Each named move below is a turn or a mirror, shown by a few rows before and after it. Which moves, in which order, take the first row of each later pair to the second? The first pair is answered.
Dep:
[-3.85  2.27 -0.38  0.32  0.92 -1.56  1.43 -0.28  0.35]  ->  [-0.33  1.92 -2.75 -0.42 -0.08  0.80 -1.19 -2.35 -2.91]
[-2.86  0.66  0.96  1.59 -1.04  0.26  2.53 -0.77  1.97]  ->  [ 0.43  0.39 -1.23  1.05 -1.93  2.45  0.02 -2.92 -1.34]
[ 5.02 -0.39  1.67  1.89  0.29  1.44 -0.43  0.67  0.08]  ->  [ 2.63 -0.19  3.05  2.38  0.81 -0.41  1.30  1.89  2.25]
tusiz:
[-2.05  0.27 -0.24  5.07  0.46 -1.36 -0.44 -1.28  1.17]  ->  [ 0.54  0.19 -0.58  5.08  0.15 -0.57 -1.52 -2.17  0.79]
[-0.46 -2.43  0.85  2.39  0.95  0.48 -0.21 -2.40 -0.61]  ->  [-1.39 -2.36  1.04  2.25  0.85  0.22  0.16 -2.14 -0.38]
[-1.41  0.24 -1.42  0.19  0.18 -0.86  0.06 -1.29 -1.28]  ->  [-0.02  0.05 -1.55  0.46  0.22 -0.25 -0.73 -1.66 -1.54]
[-2.08  0.21  0.68 -2.29  0.60  1.61  1.97 -0.25 -0.07]  ->  [ 1.19  0.06  0.18 -2.28  0.40  3.17  0.66 -1.25 -0.48]
vima:
[ 1.46  0.52 -0.98 -0.65 -0.08  2.26 -1.23 -0.86 -2.89]  ->  [ 1.53 -0.86  0.10  0.80  0.01  2.85 -0.83 -1.14 -2.05]
[-0.53  1.78 -0.30  2.77  0.92 -3.81 -0.57 -0.78  3.05]  ->  [-0.77  0.55  1.08  2.76  0.89 -3.22  0.67 -0.11  3.88]
[ 1.96 -1.15  1.60  0.85  0.59  1.99 -0.27  0.05  0.55]  ->  [ 1.78 -0.36  1.32 -1.64  0.40  1.69  0.15  1.26  0.55]
Then:
Each pair is two moves apart.
[ 1.56 -0.85 -0.27 -2.83 -0.82  0.73 -1.10 -0.61 -1.82]  ->  [ 1.49 -2.15  0.39  0.04 -0.73  1.35 -1.26 -1.76 -1.79]	vima then vima
[-1.74 -1.52  1.38 -0.83 -0.28  0.85  1.97  1.30 -0.81]  ->  [-0.19 -0.86 -0.21 -1.77 -0.79  1.72  0.22  0.29 -2.72]	Dep then vima
[ 1.98 -0.77 -0.89 -1.89 -0.89  1.71 -0.32 -0.39 -1.90]  ->  [-2.35  0.26 -1.72 -0.94 -0.60 -0.89  0.21 -0.13 -2.26]	tusiz then vima
[-0.27  1.73 -2.33  1.72  0.18 -3.25 -2.80  0.83 -2.25]  ->  [ 1.81  1.63 -1.69  2.11  0.11 -2.52 -3.17  0.35 -1.61]	Dep then tusiz
[-0.66  1.19  1.25 -2.03 -0.06  0.40 -0.77  0.09  0.57]  ->  [-1.37  1.83  0.74 -0.87  0.26 -0.52 -1.08 -0.35  0.62]	vima then Dep
[-1.83  0.30 -0.79 -1.79 -0.75 -1.07  1.36  1.26 -0.80]  ->  [ 0.83  0.68 -1.95  0.06 -1.04 -0.23 -0.96 -0.71 -1.99]	vima then tusiz
[ 0.32  1.31 -1.61 -1.96 -1.25 -0.34 -0.41  0.29 -1.08]  ->  [-1.95  0.64 -0.22  1.59 -0.51 -1.69  0.58 -0.02  0.65]	vima then Dep
[ 1.86  2.07 -0.18 -0.89 -0.15  0.10 -0.86  1.91 -0.69]  ->  [-0.17  2.57 -0.92  1.03 -0.18 -1.13 -1.33  1.01 -1.19]	tusiz then vima
[ 2.95 -0.32 -1.25  0.65  0.91 -3.22 -0.58 -1.32  1.00]  ->  [ 2.96 -1.65  0.58 -0.15  1.16 -2.37  0.92  0.00  2.44]	vima then vima
[ 1.23 -1.39  1.68  0.88  0.31 -0.59 -0.17 -0.61  2.70]  ->  [ 2.83 -0.33  0.49 -1.96 -0.18  0.24 -0.77 -0.24  1.05]	vima then Dep
[-1.07  1.10 -3.29 -2.44  0.45  0.02 -0.50 -0.37 -1.78]  ->  [-2.75  0.89 -2.90  0.91  1.01 -1.43 -0.43 -1.27 -0.94]	Dep then vima
[-1.49  0.40  2.74  0.32  0.74 -1.60  2.78  1.90  4.99]  ->  [ 5.01  2.92 -0.84 -2.00 -0.10 -0.09 -1.61  0.37  2.43]	vima then tusiz
[ 2.53 -3.82  1.68 -3.72 -2.31  3.70  0.13 -0.33  0.24]  ->  [-0.50  0.93 -0.82 -6.81 -1.86 -0.69 -0.08  1.97  0.62]	Dep then vima
[-1.19  0.62 -0.56  0.77 -0.99 -1.24 -0.41 -0.81 -1.18]  ->  [-1.33  0.49  0.21  1.05 -0.74 -1.67  0.01 -0.23  0.16]	tusiz then Dep
[-0.57  2.57 -1.07 -0.30 -0.15 -2.75 -0.24  0.38  1.07]  ->  [-0.42  0.16  0.82  2.76 -0.01 -1.50  0.45 -0.56  2.09]	vima then vima
[ 3.09 -0.68  0.14 -1.32 -1.88  0.95 -2.11  1.41  2.07]  ->  [-2.43  0.36 -0.19 -1.45 -1.40 -2.03 -0.33  2.70  2.17]	vima then tusiz
[ 2.65 -1.19 -1.39  3.16 -0.46  0.30 -0.48 -3.52 -0.84]  ->  [-0.89 -0.65  1.39  0.25  0.56 -1.82  3.64  0.81  3.39]	Dep then vima
[ 0.29  1.34  1.25 -4.96 -2.60 -0.42 -1.09  1.45  0.91]  ->  [-2.72  2.63  0.37 -1.30 -2.01 -3.57 -1.40  0.57  2.00]	vima then Dep
[ 3.17 -1.57  1.67  2.86  0.68  0.41 -2.38 -0.70  2.23]  ->  [ 2.15 -0.91  2.80 -0.71  0.85 -0.26 -0.40  2.17  3.97]	Dep then vima
[ 2.33 -2.43 -1.09 -0.28 -0.19 -0.34 -2.81 -0.75 -3.58]  ->  [-3.03 -3.87  1.10  0.60  0.63 -1.93  0.55  0.99 -1.82]	vima then tusiz
[-1.22 -2.65  1.26  0.86  0.02  1.08  1.66 -0.03  1.01]  ->  [ 0.55 -1.53  0.78 -2.41 -0.36  1.41  1.32  1.10  0.95]	tusiz then vima
[-1.44  0.51  1.65  0.35  0.82 -2.36  1.22  1.79  3.86]  ->  [ 3.38  0.28  1.47  0.99  0.55 -0.40 -0.49  0.68  3.75]	tusiz then Dep
[ 2.75  1.05 -1.87  0.25 -0.56 -0.05 -1.66 -0.64  0.33]  ->  [-2.08  1.18 -1.68  1.80 -0.23 -2.17  0.01 -0.06  0.86]	tusiz then vima
[-3.38 -0.70  1.11  1.33  0.05 -0.44  2.41 -2.02 -0.47]  ->  [-1.34 -0.73  2.23  2.27  0.55 -0.07  2.44 -1.65  1.67]	tusiz then Dep
[ 1.12  1.95 -2.59 -1.59  0.75 -1.62 -0.96  0.76 -1.83]  ->  [ 3.12  1.72 -1.88 -0.86  0.75 -1.29 -1.48  0.64 -0.64]	Dep then tusiz
[-1.75  2.80  0.35 -0.47  1.29 -0.66  1.28  1.77  3.38]  ->  [ 0.85  3.87 -2.99 -0.44  0.43  0.42 -2.21 -0.70 -0.08]	vima then Dep
[ 1.48  0.84 -1.16 -3.57 -0.11  1.04 -0.59 -0.52 -1.71]  ->  [-1.62  1.45 -2.24 -0.91  0.15 -0.76 -1.05 -1.75 -2.53]	tusiz then vima
[-3.17  1.02 -0.75 -1.54  0.39 -1.86  1.61  1.48  0.43]  ->  [ 0.35 -0.68 -2.00  1.46 -0.20  1.24 -1.19 -2.36 -2.74]	Dep then vima
[ 3.40 -0.50  0.02  1.84 -1.00  2.31 -0.50 -0.06 -0.43]  ->  [ 0.36  1.47  0.84 -0.94 -0.01 -0.40  1.72  3.33  2.39]	Dep then vima
[ 4.12 -1.03  1.28 -0.73 -1.23  1.62 -0.48 -0.10  0.85]  ->  [-2.42  1.79 -0.62 -2.58 -1.02 -2.40  0.51  1.53  0.26]	tusiz then vima
[-1.46  2.49 -2.51 -2.80 -1.68 -0.78 -0.33 -0.18 -1.75]  ->  [-2.24  1.16 -2.40  1.97 -1.47 -1.02 -0.73 -2.16 -2.03]	vima then tusiz
[-2.05 -0.73  1.01 -0.41  1.62  0.15  3.29  1.88  0.91]  ->  [ 1.55 -1.09  1.84  0.33  1.71  1.31  2.50  1.55  2.29]	tusiz then Dep
[-0.88  0.91 -0.32 -0.86 -0.35 -0.40  0.17  2.66  3.75]  ->  [ 1.22  2.16 -2.46 -0.46 -0.49 -0.17 -2.12  1.12  2.25]	vima then tusiz
[-1.91  1.86 -2.68 -2.61  0.15 -2.00 -0.19  1.65 -0.31]  ->  [-2.56  1.03 -2.75  1.82  0.57 -2.48 -1.28 -0.59 -0.51]	vima then Dep
[ 1.28  1.21 -0.96 -0.29 -0.08  0.02 -0.24  0.10 -0.59]  ->  [-1.33  0.67 -0.32  0.79  0.13 -0.55  0.63  0.20 -0.02]	vima then tusiz
[ 0.10  0.46 -1.27  5.06  0.44 -2.64 -2.36 -2.83 -0.38]  ->  [-1.00 -2.25  3.07  4.19  1.01 -1.69  1.47 -0.42  3.08]	Dep then vima
[ 1.92  0.62 -0.02  0.34  1.00 -0.84 -0.13  0.87  2.11]  ->  [-0.31  0.95 -0.01  0.08  1.04 -1.71  0.78  1.37  1.91]	Dep then tusiz
[ 1.20  2.29 -0.33 -1.11 -0.98 -0.06 -0.28  0.61 -0.69]  ->  [ 1.71  2.25  0.36 -0.74 -0.85 -0.19 -0.16  0.60  0.11]	Dep then tusiz
[-2.48 -2.24  0.41  1.99  0.64 -1.22  0.36  0.01  1.67]  ->  [ 3.34 -2.22  0.08 -0.27  0.08  1.23 -1.35 -0.30  1.25]	vima then tusiz
[ 0.46 -1.21  0.04  2.64 -1.06  2.64 -0.66 -1.76 -4.09]  ->  [ 2.51 -1.46  1.99  3.73 -0.43  2.75 -0.50 -1.32 -1.07]	Dep then tusiz
[-1.06 -1.55 -0.22  2.02 -0.83  1.20 -1.66 -0.99 -3.20]  ->  [-3.49 -1.47  1.77  0.21 -0.11 -0.44  1.18  1.69 -0.12]	Dep then vima
[ 0.64  2.78 -0.52  0.35  0.07 -0.91 -3.07  0.46  2.10]  ->  [-0.43  1.93  0.05  2.17  0.36 -1.03 -2.71 -0.15  2.57]	tusiz then vima
[-2.87  0.19 -0.96 -0.89 -1.09 -2.18  1.97  0.68 -2.85]  ->  [-1.90  0.17  1.31  0.46 -0.28 -3.03  3.00  1.86  0.80]	tusiz then Dep
[-0.55 -0.84  0.63 -2.94 -0.44  0.60  0.76  1.11  1.54]  ->  [-0.88 -0.89  0.06 -3.40 -0.53  0.82  0.53  1.03  0.56]	Dep then tusiz
[-0.56 -2.79  0.33 -1.73 -1.27  2.39 -0.57  0.60 -3.55]  ->  [ 2.38 -3.08  1.48 -0.69 -1.06  3.13 -1.13  0.76 -1.57]	Dep then tusiz
[-3.28 -1.29  0.92 -1.57 -0.08 -0.37  2.29  0.39 -0.41]  ->  [-0.64 -1.61 -0.70 -0.92 -0.82  1.47  0.18 -1.87 -3.12]	Dep then vima
[ 1.36 -0.69 -0.36  5.80  0.23  0.73 -2.40 -3.36 -0.87]  ->  [ 2.99 -3.55  3.07  2.90 -0.03  3.75  0.32 -1.24  0.49]	vima then Dep
[-0.16 -0.27  0.66  0.75  0.60 -0.26  1.44  0.27  0.22]  ->  [ 1.23 -0.10  0.45 -0.55  0.54  0.32  0.93  0.30  0.11]	tusiz then vima
[ 0.31  1.18  0.18 -2.27  0.04 -0.95  0.59  1.49  0.17]  ->  [ 0.83  0.40 -0.44  2.35  0.00 -0.84 -0.87 -1.42 -0.54]	vima then vima
[-1.44  1.65 -1.70  0.23 -0.50  0.62 -0.03 -1.20 -3.36]  ->  [-2.47 -0.16  0.79  2.80  0.14  0.66  1.32 -1.34 -1.53]	vima then Dep
[-1.20  3.05 -2.04  4.13  0.70 -3.26 -2.16 -4.38  1.91]  ->  [ 0.93 -1.03  2.20  5.54  0.84 -0.14  0.07 -3.92  4.23]	vima then tusiz
[-1.93 -3.24  1.38 -4.82  0.08  0.95  2.02  0.85  0.31]  ->  [-0.92 -3.23  0.31 -5.15 -0.41  1.67  1.11  0.27 -1.26]	Dep then tusiz
[ 1.57  1.59 -0.70 -1.25 -1.16  1.35 -1.04  1.02 -2.66]  ->  [-3.09  1.18 -0.07  0.73 -0.64 -0.51  0.52  1.05 -2.05]	vima then tusiz
[-5.28 -0.43 -0.64 -2.20  0.48  1.48  2.96 -0.62 -2.18]  ->  [ 0.94  0.07 -2.38 -1.21 -0.32  3.74 -0.69 -3.34 -4.00]	vima then tusiz
[-1.29  1.90 -1.24  0.25 -1.17 -0.52 -2.89 -2.24 -2.22]  ->  [-1.26 -2.28  3.79  0.77 -0.80  1.63  1.05 -0.65  1.23]	vima then vima
[-3.21  1.70 -0.51  3.45  1.11 -2.86 -1.45 -1.01  2.25]  ->  [ 2.96 -0.60  0.96  3.73  0.76  0.87 -2.29 -2.03  3.01]	vima then tusiz
[-4.07  1.86  0.94  0.85  0.22 -1.34  0.14  1.60  1.22]  ->  [-3.83  1.80 -1.26 -0.26 -0.42 -0.23 -1.17  0.29 -2.12]	Dep then tusiz
[ 2.86  1.93 -0.10  0.05  1.20 -0.98 -2.41 -0.31  0.20]  ->  [ 1.38  2.05 -1.44 -0.54  1.11 -0.98 -2.56 -0.68 -1.90]	tusiz then Dep
[-0.79 -1.28  1.35 -4.30 -0.07  0.92  1.99  2.26  4.14]  ->  [ 2.93 -0.02 -2.87 -3.70 -1.30  2.74 -2.82 -1.45 -0.78]	Dep then vima
[ 1.40  0.13 -1.99  1.57 -1.12 -0.44 -1.90 -1.30 -0.03]  ->  [-1.50 -1.71  0.48  2.30 -0.57 -0.63  0.92 -0.10  1.79]	vima then tusiz
[ 2.13 -0.15 -0.77  1.37  0.07 -0.05 -1.16 -0.80  0.97]  ->  [-0.66 -0.72  0.61  0.89  0.30 -0.88  0.93  0.75  2.14]	vima then tusiz
[ 3.04 -2.92  2.26  1.48 -0.72  1.32  0.60 -1.07  0.92]  ->  [ 2.20 -2.97  0.20  0.03 -1.51  2.08 -0.40 -2.04 -2.36]	tusiz then Dep
[-2.08 -1.23 -0.40  2.42  0.76  1.22 -0.78 -1.96 -1.22]  ->  [-2.88 -2.03  1.65  0.49  1.11  1.16  1.18  0.22  0.62]	Dep then vima
[-0.62 -0.11  2.36  2.60  0.57 -1.37  1.08  0.49  3.02]  ->  [ 3.76  1.15 -0.86 -1.55 -0.84  1.29 -1.62 -0.71 -1.28]	vima then Dep
[-0.52 -0.49  1.03  0.58  0.84 -1.03  1.35  1.26  1.66]  ->  [-2.31 -0.38 -0.32 -0.36  0.38 -0.96  1.34  1.00 -0.28]	Dep then tusiz
[ 4.01  0.12  2.05  2.39  1.15 -0.24  1.09 -0.52  4.33]  ->  [ 5.72  0.06 -0.76  1.05 -0.11  1.94 -1.27 -2.40 -0.30]	tusiz then Dep
[-1.00  3.21 -2.51 -4.57 -0.91 -3.49 -0.61  2.45  0.44]  ->  [ 0.09  2.98 -0.85 -3.60 -0.42 -4.06 -0.21  3.01  3.16]	tusiz then Dep
[ 1.43 -3.78 -0.37  0.55 -1.39  0.56 -1.94 -3.91 -2.64]  ->  [ 3.05 -4.02  1.98  2.02 -0.69  0.11 -1.07 -2.91  0.97]	Dep then tusiz
[ 0.65 -1.75  1.81  2.98  0.35  1.33  1.36 -1.12  0.02]  ->  [ 2.44 -1.30  1.37 -1.59 -0.35  2.59  1.54  0.27 -0.97]	vima then Dep
[ 4.49 -0.01  0.21 -2.03 -0.19  1.67 -2.95  0.17  0.86]  ->  [ 0.09  0.09  2.38 -0.16  1.09 -1.51 -0.29  1.98  4.80]	vima then Dep
[ 1.16 -1.33 -0.24 -1.35  0.36  3.63 -1.14 -2.83 -4.90]  ->  [-4.81 -2.07  1.84 -1.13  1.03  1.78  2.53 -0.83 -3.29]	vima then tusiz
[-3.65 -0.28 -0.80  1.01  0.12 -0.25  0.68 -0.40 -1.29]  ->  [-2.14 -2.02 -0.08  1.51 -0.21  1.18  0.73 -1.03 -1.68]	Dep then vima
[-3.52 -1.06  0.39  2.54 -0.19 -0.30  0.96 -0.10 -1.35]  ->  [ 1.01 -2.64  2.14  0.95 -0.73  2.62  1.33  0.26 -0.42]	tusiz then vima
[-0.35  1.28 -1.98 -0.89  0.17  0.85 -1.81  0.21  0.49]  ->  [-0.26 -1.01 -0.08  1.55  0.43  1.85 -0.64 -0.13  1.81]	vima then vima
[-0.05  0.49  0.31 -0.80  0.23 -0.53  0.99  0.85  3.25]  ->  [ 0.27  1.78 -1.88  0.74 -0.05 -1.35 -1.31 -0.83  1.79]	vima then vima
[ 1.68  0.33 -0.33 -3.83 -0.84  2.79 -0.39  0.33 -2.19]  ->  [-1.71  0.62 -0.32 -4.30 -0.79  1.55  0.81  1.24 -2.17]	tusiz then Dep
[-2.09 -1.63 -1.29 -1.73 -0.92  1.62  0.37 -0.81 -3.81]  ->  [-2.11 -2.90 -0.31 -0.42 -0.88  2.13  0.90 -1.13 -3.05]	vima then vima
[ 3.81  0.27 -0.08 -3.08  0.32  0.37  0.22  0.51  0.74]  ->  [-0.32  2.60 -2.58 -1.95  0.41 -2.65 -0.48  0.01 -0.71]	tusiz then vima
[ 1.87  0.08 -1.95 -1.59 -1.21  1.42 -2.49  0.57 -0.37]  ->  [-3.87 -0.56 -1.15  0.43 -0.32 -0.89 -0.31  1.41  0.53]	vima then tusiz
[-0.30  0.00  1.46  0.57 -0.03 -1.24  0.75  0.82  2.52]  ->  [ 2.68 -1.03  0.47  0.19 -0.79  1.29 -0.63 -0.63  0.09]	Dep then vima
[ 1.92 -3.05  0.31 -2.21 -1.88  4.25  0.88  0.11 -3.22]  ->  [ 3.80 -2.96  2.29 -1.03 -1.05  3.79  1.40  0.86  0.01]	Dep then tusiz
[-4.95  1.09  0.02 -4.09 -0.47 -0.48  0.75  2.47  1.92]  ->  [ 1.00  2.51 -3.80 -1.30 -1.13  0.77 -4.76 -1.66 -1.18]	vima then tusiz
[-0.86  3.19 -1.96  0.54  0.74 -4.15 -0.79  1.21  2.06]  ->  [-0.97  0.02  0.77  3.99  1.08 -2.57  0.72  0.39  3.48]	vima then vima
[-0.98 -1.45 -0.25  2.31 -0.27  0.50 -0.87 -1.94 -1.43]  ->  [-1.07 -1.24  1.14 -2.44 -0.24  0.85  1.59  1.22  0.05]	vima then vima
[-0.93  4.92 -2.87 -3.49 -0.20 -3.92  0.37  3.94  2.67]  ->  [ 5.36  2.93 -4.15  3.05 -0.62 -0.63 -3.92 -1.53  0.93]	tusiz then vima
[-1.05 -0.83  0.47 -1.78  0.72 -0.07  1.93  0.12 -1.56]  ->  [ 1.47 -0.66 -0.43 -1.45  0.42  0.81  0.24 -0.91 -2.28]	tusiz then vima
[-0.79  0.56 -1.91 -0.02  0.23 -3.36 -1.69 -2.36 -0.51]  ->  [-0.93 -2.93  2.08  0.76  0.59 -1.50  1.52 -0.98  2.05]	vima then vima
[ 1.21 -1.22  2.62  0.02  1.64  0.19  0.62  3.42  2.95]  ->  [ 1.04  2.69 -2.29 -0.24  1.17 -1.88 -3.40  1.58 -0.24]	vima then vima
[-0.15 -0.93  0.51 -1.85 -4.03 -0.78 -1.96 -0.35 -3.29]  ->  [ 2.76 -1.28  1.54 -0.99 -3.63 -0.22 -2.58 -0.58 -1.40]	Dep then tusiz
[ 2.86 -1.73  1.75  1.97  0.21  0.78  0.07 -0.55  0.37]  ->  [ 0.19 -1.42  2.57  2.08  0.64 -0.52  1.48  0.47  1.49]	Dep then tusiz
[ 3.95  0.29 -4.31 -3.60  1.05  0.36 -4.19  0.57 -2.88]  ->  [ 4.11 -5.67  0.98  2.92  1.57  3.27 -1.48 -0.70 -0.31]	vima then vima
[-3.78 -3.05  0.82 -0.71  1.16 -1.50  1.72  0.04 -0.62]  ->  [ 3.15 -2.35 -0.94 -1.69  0.36  0.99 -1.90 -1.76 -2.17]	vima then tusiz
[-0.89 -0.90 -1.00 -0.24 -0.13  1.33 -1.78 -1.94 -1.93]  ->  [-0.86 -2.13  1.34 -1.28 -0.06  2.10  0.14 -0.63 -0.39]	vima then vima
[ 2.82  2.08 -1.45  0.92 -1.20  0.61  0.35  1.28 -0.46]  ->  [ 0.83  1.48  0.17  2.55 -0.74 -0.21  1.71  1.79  1.58]	vima then Dep
[ 0.28 -0.45 -0.75  1.83 -0.05 -1.88 -0.69 -1.65 -0.10]  ->  [ 1.45 -1.76  0.16  1.32 -0.24 -0.52 -0.26 -1.61 -0.11]	vima then Dep
[ 1.67  1.99 -0.93  0.93 -0.44 -0.57 -0.82 -0.60  1.07]  ->  [ 1.58  0.42  1.04  1.09 -0.28  0.20  0.71  0.26  2.19]	vima then vima
[-0.47  0.95  0.36  3.32  0.15 -3.07 -1.21 -0.93  1.59]  ->  [-2.16  1.08 -0.41  2.74  0.15 -3.21 -0.88 -0.90  0.17]	Dep then tusiz
